Each row has a name. Each question is about the rows just above it.

Columns, left to right: X U N F M Q R
[152 159 111  54 109 156  86]  Ziki
[144 148 119  89 108 156 154]  tato
[113 110 140 180 142 109  88]  kog
[152 159 111  54 109 156 184]  vugas
[152 158 111  54 122 134 136]  Dadon
[108 104 143 189 144 105  84]  vuzam
[115 109 138 178 140 110  86]  vok
After [122 134], its row goes on with
[136]
The rest of the row after [110 140 180]:
[142 109  88]
Which column holds this, read top down? [156 109 156 134 105 110]
Q
The rest of the row after [111  54 122]:
[134 136]

Columns, left to right: T J S B K L Z V
[128  39 128 138 173 124  98 178]  Tifof
[150  70 180 139 173 124  98 102]  tato
[135 169 147 133 105 113 199 104]  tidev
[121 145 135 150 131 126 127 114]  vuzam
Which column holds [ 70 169 145] top down?
J
After [139 173 124  98], its row goes on with
[102]
Which column holds [102 104] top down?
V

Columns, left to right: C G P E D H Y W
[129 145  96 138 173 141 113 106] = vuzam
[129 117  98 118 134 119 133 122] = pilod
[132 120 123 122 125 123 133 128] = kog
[119  61  43 105 139 139 131 141] = Dadon
[120 130 100 133 144 124 109 106] = Tifof
[119  60  43 105 124 123 133  88] = tidev
[126 119 123 121 124 130 132 127] = Ziki
[159 166 146 113 166 154 152 163] = vugas
[123 128 117 117 134 119 122 125] = laf
The rest of the row after [ 60  43 105]:
[124 123 133  88]
Go on from [118 134 119] to the end of its row.
[133 122]
Go on from [145  96] to the end of its row.
[138 173 141 113 106]
The rest of the row after [119  60  43]:
[105 124 123 133  88]
Which column holds this, read top down? [119 126 159]
C
After [105 124], its row goes on with
[123 133  88]
The rest of the row after [125 123 133]:
[128]

Columns, left to right: vak les tibos zuz gafus bikam
[125 121 108 120 134  93] -> vuzam
[123 120  97 125 150 130] -> Tifof
[136 122 109 127 136 130] -> Ziki
[124 121 194  43 128 137] -> kog
[142 120 146 153 126 131] -> tato
[125 122 108 135 150 140] -> vugas
[125 121 108 119 111 157] -> tukav
The rest of the row after [125 122 108]:
[135 150 140]
The rest of the row after [125 121 108 120]:
[134  93]
Go on from [122 108] to the end of its row.
[135 150 140]
Go on from [108 135 150] to the end of its row.
[140]
Which column holds [121 120 122 121 120 122] top down?
les

Columns, left to right: kenup vum bim Pes vuvul Rig tud lenu
[105  94 117 102 145 118  98  63] = kog
[124 144 143 127 144 118  99  44] = vugas
[133 140 126 116 140 139  94 140] = Tifof
[115  84 117 102 145 118  99  44] = pilod
[133 139 126 116 140 134  98  46] = vuzam
After [143 127 144], its row goes on with
[118  99  44]
[143 126 117] is in which column, read top down?
bim
After [133 140 126 116 140], its row goes on with
[139  94 140]
The rest of the row after [133 140 126]:
[116 140 139  94 140]
Which column holds this, read top down? [127 116 102]
Pes
Go on from [117 102 145 118  99] to the end of its row.
[44]
Go on from [140 139] to the end of its row.
[ 94 140]

Columns, left to right: sabi gumu Pog keki
[ 93 113  73 141]  laf
[168 134 175 118]  vugas
[168 142 175 120]  Dadon
[ 44 103  29 144]  Ziki
[ 44 102  29 144]  vuzam
[135 128 117 134]  Tifof
[126 134 174 137]  tukav
Which column holds this, read top down? [120 144 144 134]
keki
Which column holds this, read top down? [113 134 142 103 102]
gumu
The rest of the row after [103  29]:
[144]
Go on from [134 175] to the end of its row.
[118]

Columns, left to right: vov Pem meduz luk Veg Sez
[125 127 121 161 132 166] -> Tifof
[147 151 134 119 125 124] -> vok
[110 108 130 164 126 202] -> tidev
[147 156 132 100 122  80] -> kog
[122 111 109 121 125  96] -> vugas
[129 111 110 121 135 165] -> tukav
[142 151 134 119 125 124] -> Ziki
Which column holds [122 125] top down?
Veg
Which column holds [122 129 142] top down?
vov
After [111 109 121], its row goes on with
[125  96]
Which column holds this, read top down? [132 125]
Veg
Which column holds this, read top down? [121 121 119]
luk
Which column holds this, read top down? [110 147 122]
vov

Columns, left to right: fitan Tak Kege lofu
[207 196  67 181] -> tato
[207 195  95  79] -> Tifof
[ 53 209  66 181] -> vugas
The rest of the row after [207 196  67]:
[181]
After [207 195], its row goes on with
[95 79]

Columns, left to right: mide sirof gir budo Rola Riziv fegug sonaf
[133 151 154 132 139 121 137 134] : tidev
[129 117 163 130 137 124 115 126] : tukav
[125 110 154 133 137 122 112 130] : tato
[166 120  73 129 199 117 108 116] : Dadon
[130 166 101 116 116 137 164 132] : Ziki
[120 105 172 133 163 112 102 139] : Tifof
[127 113 127 122 131 120 121 133] : vuzam
[156 148 142 129 165 134 127 127] : kog
[124 139 177 137 199 117 107 123] : pilod
[100 151 153 132 139 123 138 132] : laf
[135 113 133 134 139 120 114 108] : vok
Which column holds this, read top down? [121 127 107 138]
fegug
Go on from [199 117 108] to the end of its row.
[116]
After [133 137], its row goes on with
[122 112 130]
The rest of the row after [139 121]:
[137 134]
After [151 154 132 139], its row goes on with
[121 137 134]

Columns, left to right: bokob Nam Rif zonuv
[163  66  97 138] = vugas
[193 168 193  40] = Tifof
[121 136 131 127] = Ziki
[133 121 125 127] = tato
[ 92 122 125 162] = kog
Which column holds [131 125 125] top down?
Rif
Which column holds [168 136 121] top down?
Nam
[163 193 121 133] is in which column, read top down?
bokob
[ 40 127 127] is in which column, read top down?
zonuv
Go on from [121 125] to the end of its row.
[127]
The rest of the row after [133 121 125]:
[127]

